In the data rows, the value 128 means zero.
Here are some points, one per row:
168|158| 87|143|181| 96|107|130|125|161|155|133|135|135|137|195| 98|123|135|101|127|161| 78|120|142|125|113|154|109|131|102|162|170|116|103| 71|130|109| 92| 58|149| 94| 82|140|105|159|162|148|143
 97|151|106|124|113|157|119|134|114|159|158|133|119|142|114|139|122|108| 96|100|118|182|126|148|165|114|151|130| 96|144| 87|173|102|133|125|107|136|185|109|147|106|101|125|101|156|163|122|142|184
130|127|144|153|109|123|138|147|135|157|117|132|171|107|126|152|153|152|182|145|144|112|153|114|136|146|145|106|132|140|116|116|118|131|148|148|138|145| 98|107|111|166|121|175|126|147|134|103|122
116|114|131| 90|129| 98|139|114|124| 95| 87| 95|128|106|123| 95|131| 88| 82|123|141|163|121|117|142|119|123| 91|125|120| 95|137|109|109|141|140|119|135| 97|147|127|112|138|125|111| 65| 93|127|117
138| 79|140|120|131|103|133|138|122|162| 86|106|146|117|100|106|106|155|119|117|133| 88| 97|106|105|144|149|158|126| 91|137| 95|128|130|142|130| 95|153| 91|132|108|104|115| 99|119|113|183|120|152
104|138|140|141|129| 91|158|152|113|115|179|130|171|101|141|152|157|129|118|153|109|115|151|149|136|160|147|154|106|123|186|152|112|139|155|148|159|133|182|144|129|122|178|127|113|136|100|112|105
146|113|129|108|115|118|140|135|138| 96|122|115|141| 92|128|114|113|116|140|122|155|152|123|118|126|139|101|106|149|123|106| 97|117|112|116|156|138|127|116|128|156|156|153|130|112|158|118|122| 88
150|127|106|113|136|100|135|134|164| 82|114| 70|115|159|132|140|163|134|144|158| 65|107|113| 98|129|137|176|113|132|124|152|167|124| 98|140| 89|114|117|151|129|168|168|127|174|159|150|171|102|100
102|151|132|175|146|157|108|117|149| 79|106|139|150|167| 97|101| 96|108|148|119|147|122| 88|132|136|150|126|111|120|138|106| 95|146|141|112|116|129| 92|157|149|118|105|148|124|102|141|153|136|150
125|105|126|143|110|141|125|125|122| 83|125|127|159|151|110|128| 79| 99|151|136|124|115|151| 92| 84|160|122|122|141|104| 98|114|166|135|115|147|118|162|144|100|127|135|142|108|137|107|152|156|120
120| 88|124|147|148|150| 84|103| 84|151|120| 94|131|123|123|132|113|100|122| 90|152|103|126| 95| 99| 84|157|126|122|141|133|109|107|137|150|132| 91|143|134|165|134|123|120|125|153|124|105|141|130
131|172|143| 82|101|130|145|111|103|154|149|173|139|126| 93| 79|124|187|125|135|134|138|170|149|142|122|161|134|109|115|131|130|130|124|125|135|131|130|136|109|109|124|164|119|102|125| 99| 96|123
 82|133|128|122|136|111|116|109|105|169|136|158|149| 98|112|137|114|155|157|169|123|133|160|141|173|151|152|123|164|105|137|165|105|164|122|135|164|158|140|118|156|144|139| 96|140|147| 98|123|143
 78|166|156|119|170|120| 94|152|166|148|145|134|155|175|147|164|186|162|127|175|146|132|116| 97| 56|127|145|168|105|146| 97|141| 98|140|115|149| 73| 97|111|115|104|144|150| 98|111|126|134|120|116
149| 81|151|165|108| 94|163|165|133|144| 90|149|121|159|102|135|162|165|141|127|138|128|158| 88|152|150|109|109|136|156|133| 90|163|121|171|123|116| 97|158|137|160|132|155|150|137|131|120|130|157
136|112|132|144|173|138| 98|135|145|148|165|121| 95|125|129|128|172|111| 89| 96|113|137|106|164|120| 96|133|116|138|121| 95|103|117| 98|152|172|142|106| 82|111|109|134| 88|170|120|104| 97|151|135
122|108|144|119|105|147|147|145|115|148|163|148|177|100| 91|153|141| 83|146|167|154|108|121|167|122|131|124|103| 92|134|126|111|140|178|102|127|127|175|179| 98|172|187|104|105|129|108|165|138|107
117|106|135|109| 88|127|102|107|113| 84|100| 97|137| 95| 74|126|170| 90|131|139|154|159|127|118|139|138|116|121|138|150|142| 91|110|134|121|129|167|118| 88| 99|134|121|156|137|112|121|131|146|146
124|128|143|127|117|165|144|106|186|162| 79|127|105|111|141|111|131|204|154| 95| 90|146|118|111|111|117| 90| 94|116|134|179|139|121|125|150|146|124|144|161| 75|135|135|137|183|109|150|135|169|109
108|152|126|100|128|157|103|127|150|129|183|107|101|186|154|143| 94|125|116| 83|155|145|113|117|132| 91|137|141|136|134|143|169|112|139|122|148|152|115| 92|154|136|101|118|105|162|106| 87|139|118
127|111|147|111|106|109|175|111|122|137|172|137|139|120|163|175|124|130|106|167|127|119|146|179|113|122|193|149|135|102|143|135|146|142|136|107|160|140|175|131|126|162|166|118|152|129|108|159|127
134|144|106|104|144|164|199|110|114|126|141|142|128|124|128|128|132|135| 88|104|130|147|126|123|101|126|134|147|154|121|130|166|109|111|156|135|182|114|149|138|109|131|121| 92|142|125|156|110|109
163| 95|122|114|129|138|134|115|165|104|154| 83|107|140|100| 92|138|142|146|164| 69|139| 96|113|132|161|166|144|160|122|142|153|100|121|129|124| 94|123|153|172|199|121| 80|173|117|128|148|130|112
128|131|152|171|114|131|135|144|163|155|164| 94| 96|102|151|102|117| 99| 96|131|139|114|163|116|144|144|131|138|123|157|146|137|135|111|129| 95|119|158|113|108|111|124|118| 81| 92| 96| 94|106|124
 92|161| 90|105|121|148|153|110|123|160|165|123|102|109|113|134|118|120|120|126|121|139|105|126|136| 65|104|140|137|108|111|168|134|123|122|127|171|109|133|139|115| 90|106|101|145|114|119|109|128
111|148|132|118|131|128|162|128| 87|160|179|152|118|107|143|105|128|169| 91|187|114|128|126|182|100|143|138|102|148|144|166|117|139|149|130|132|145|167|162|155|179|134|140|122|103|125|114|100|117
 86|171|121|147|119|171|133|162|180|134|112|135|107|147|156| 98|129|124| 96|182|123| 93|142|115|125|150|134|130| 99|156| 85|103| 90|150|144|149|140|123|109|118|111|137|119| 92|115|129|108|150|105
134|110|135|157|107| 96|147|123|136|135|109|152|124|102|112|163|136|142|150|106|135|124|152| 92|159|165| 88|105|102|114|142|103|165|113|132|106|114|112|128|151|113|154|151|141|114|115|141|125|131
142|104|139|100| 98| 90|160|137|122|124|123| 92| 91|142|139|149|138|125|184|119| 86|132|120|128|125|169|140|149|124|162|127|192|127|128|128|124| 77|106|163|158|152|135|135|156|131|124|164|156|136
110| 97|106|144|173| 93| 96|156|111| 95|103|132|126|155|147|146| 84|167|167|116|121|109|155|157|136| 82|106|141|135|136|120| 95|134|101| 99|120|126|110|100|144|120|130|129| 89|102|142|163|132|149
133|115|129|168|115|158| 90|123|121|136| 82|118|133| 71|128|114| 92| 97|143| 93|118|101|118|112| 98|130|154|146|140|102|122|146|124|119|110|148|109|114|119|144|103|113|104|100|119|151| 91|133|118
163|151|109|134|122|119| 94|164|163|102|112|180|163|110|102|165|155|160|133|157|115| 83|147|129|117|135|123|120|133|133|156|134|190|134|127|182|121|129| 87|124|142|131|131|113|150|112|147|157|148
158|120|133|157|123|136|123|108|128|169|124| 91|169|125|154|123| 92|131|159|111| 84|130|138|106|163|156| 66|125|119|118|129|100|136|109|114| 98|116| 97| 87|163|102|151|150|123|162|120|169|107|115
159|123|166|119| 83|139|100|152|141|139|126|114|117|129|154| 93|139| 68| 97|102|137|150|107|106|138|135|130|131|134| 93| 97|109|113| 94|121|178|130|141|152|131|109|139|103|155|107|131|100|123|127
157|105|164|146|128| 93|163|127|138|148|146|141|145|153|112|111|182|162|168|135|137| 97|111|107|147|102|147|103|115|163|108|137|108|128|121|113|132|102|135|131| 96|136|166|139| 88|123|117|146|100
 87|128|166|180|131|169|149|115|121| 62|101|130|124| 99|143| 99|105|126|157|159|155|121|114|102|101| 85| 98|121|132|138|143|115|106|107|120|126|107|133|103|116|167| 89|126|146|164|146|145|170|135
137|113|115|100| 93|114|105|147|130|152|102|153|121|148|133|102| 78| 75|165|127|118| 99|106|100|110|126| 89|128|151|142|131|112|140|107|151|149| 92| 91|116|123|109|128|153|134|147|132|147|158|131
107|127|144|130|113|176| 92|112| 77| 67| 78|149|100|180|147|139|127|111|101|125|148|131|109|151|156|161|108|131|139|144|112|104|136|104|105|100|148|114|118|150|115| 96| 99|144| 98|140|114|162|123
129|118|146|182|157| 95|104| 98|113| 77|109|135| 97|173|144| 87|118|109|162|108|131|120|103|140|117|139|135|124|136|150|107| 91|161|120|101|143|165|148|134|158|117|107|151|106|115|154|167|136|118
150|143|115|142|125|145|110|121|108|159|125|105|103|124|104|128| 97| 65|132|168|132|139|120|112|141|101|135|153|122|122|111|143|143|166|144|142|151|147| 91| 94| 86|146|120|134|128|120|101| 83|100
105|171|119|165|111|171|157|113|127|121|152|141|101|166|118|133|144|131| 92|122|132|157|122|154|121| 92|158|138|150|120|131|136|112|148|125| 89|102|156|123|135|116|123|150| 81|131|152| 98|128|121
162|146| 81|101|170|179|133|121| 90| 80|112|117| 96|129|146|149|147|138|106|117|161|107|126|108|122| 76| 78|139|113|107|110|152|136|119|158|122|144|117|142|101|114|128|121|154| 84|140|134|101|158
 97|128|160| 81|124|130|129|108|126|157|144|129|174|135|143|178|164| 90|165|143|133| 92|134|174|114|111|113|109|101|123|152|116|136|146|161|107|174|145|169|156|176|130|132|103|141|162|131|130|108
152|117|119| 83|172|126|165|149|132|126|118|127|137|139|107|168|127|154|124|144|157|154|181|149|125|131| 93|124|117|113|177| 97|165|154|106|111|150|127|138|147|121|145|145|193|154|147|165| 94|146
131|158|142| 96|125| 88|165|130|102|146|172|138|136|142|131| 96|132|140|125|151|155|119|159|157|105|157|154|126|107|127|185|110|145|158|122|139|133|139|145|131|113|154|117|108|155|133| 90|124|128
136|170|127|168|136|153|123|144|134| 83|124|110|120|101|115|152|120|124|122| 87|131|155|115|135|108| 81|174|151|138|141|121| 90|122|101|156| 91|158|144|163|102|136| 86| 84|192|127| 92| 79|168|143
160|103|119|105|158| 88|159|117|101|140|134|104|122|133|152|109|123|144|122| 92|130|137| 97|112|166|158|109|138|136|123|135|101|118|157|125|135|107|108|152|140|106|112|110|118|148|122| 91| 92|151
 97|145|111|102|160|177|116|128|145|150|173|187|104|107|139| 93|159|138| 97|114|127|128|171|111|154|113|151|162|157|107|108|153|112|154|115|123|150|126|131| 97|121|127|134|130|105|125|137|131|102
These points spread out most along one direction. How many in every 100 of the points above lie lower along it than each point below? Round to a whole number. More than half of the points above lie lower than the first one.
120| 88|124|147|148|150| 84|103| 84|151|120| 94|131|123|123|132|113|100|122| 90|152|103|126| 95| 99| 84|157|126|122|141|133|109|107|137|150|132| 91|143|134|165|134|123|120|125|153|124|105|141|130 -> 75
108|152|126|100|128|157|103|127|150|129|183|107|101|186|154|143| 94|125|116| 83|155|145|113|117|132| 91|137|141|136|134|143|169|112|139|122|148|152|115| 92|154|136|101|118|105|162|106| 87|139|118 -> 58
110| 97|106|144|173| 93| 96|156|111| 95|103|132|126|155|147|146| 84|167|167|116|121|109|155|157|136| 82|106|141|135|136|120| 95|134|101| 99|120|126|110|100|144|120|130|129| 89|102|142|163|132|149 -> 85
127|111|147|111|106|109|175|111|122|137|172|137|139|120|163|175|124|130|106|167|127|119|146|179|113|122|193|149|135|102|143|135|146|142|136|107|160|140|175|131|126|162|166|118|152|129|108|159|127 -> 2
 92|161| 90|105|121|148|153|110|123|160|165|123|102|109|113|134|118|120|120|126|121|139|105|126|136| 65|104|140|137|108|111|168|134|123|122|127|171|109|133|139|115| 90|106|101|145|114|119|109|128 -> 31
131|158|142| 96|125| 88|165|130|102|146|172|138|136|142|131| 96|132|140|125|151|155|119|159|157|105|157|154|126|107|127|185|110|145|158|122|139|133|139|145|131|113|154|117|108|155|133| 90|124|128 -> 6
137|113|115|100| 93|114|105|147|130|152|102|153|121|148|133|102| 78| 75|165|127|118| 99|106|100|110|126| 89|128|151|142|131|112|140|107|151|149| 92| 91|116|123|109|128|153|134|147|132|147|158|131 -> 96
150|127|106|113|136|100|135|134|164| 82|114| 70|115|159|132|140|163|134|144|158| 65|107|113| 98|129|137|176|113|132|124|152|167|124| 98|140| 89|114|117|151|129|168|168|127|174|159|150|171|102|100 -> 40
142|104|139|100| 98| 90|160|137|122|124|123| 92| 91|142|139|149|138|125|184|119| 86|132|120|128|125|169|140|149|124|162|127|192|127|128|128|124| 77|106|163|158|152|135|135|156|131|124|164|156|136 -> 42
149| 81|151|165|108| 94|163|165|133|144| 90|149|121|159|102|135|162|165|141|127|138|128|158| 88|152|150|109|109|136|156|133| 90|163|121|171|123|116| 97|158|137|160|132|155|150|137|131|120|130|157 -> 46
130|127|144|153|109|123|138|147|135|157|117|132|171|107|126|152|153|152|182|145|144|112|153|114|136|146|145|106|132|140|116|116|118|131|148|148|138|145| 98|107|111|166|121|175|126|147|134|103|122 -> 25
 78|166|156|119|170|120| 94|152|166|148|145|134|155|175|147|164|186|162|127|175|146|132|116| 97| 56|127|145|168|105|146| 97|141| 98|140|115|149| 73| 97|111|115|104|144|150| 98|111|126|134|120|116 -> 27
102|151|132|175|146|157|108|117|149| 79|106|139|150|167| 97|101| 96|108|148|119|147|122| 88|132|136|150|126|111|120|138|106| 95|146|141|112|116|129| 92|157|149|118|105|148|124|102|141|153|136|150 -> 94
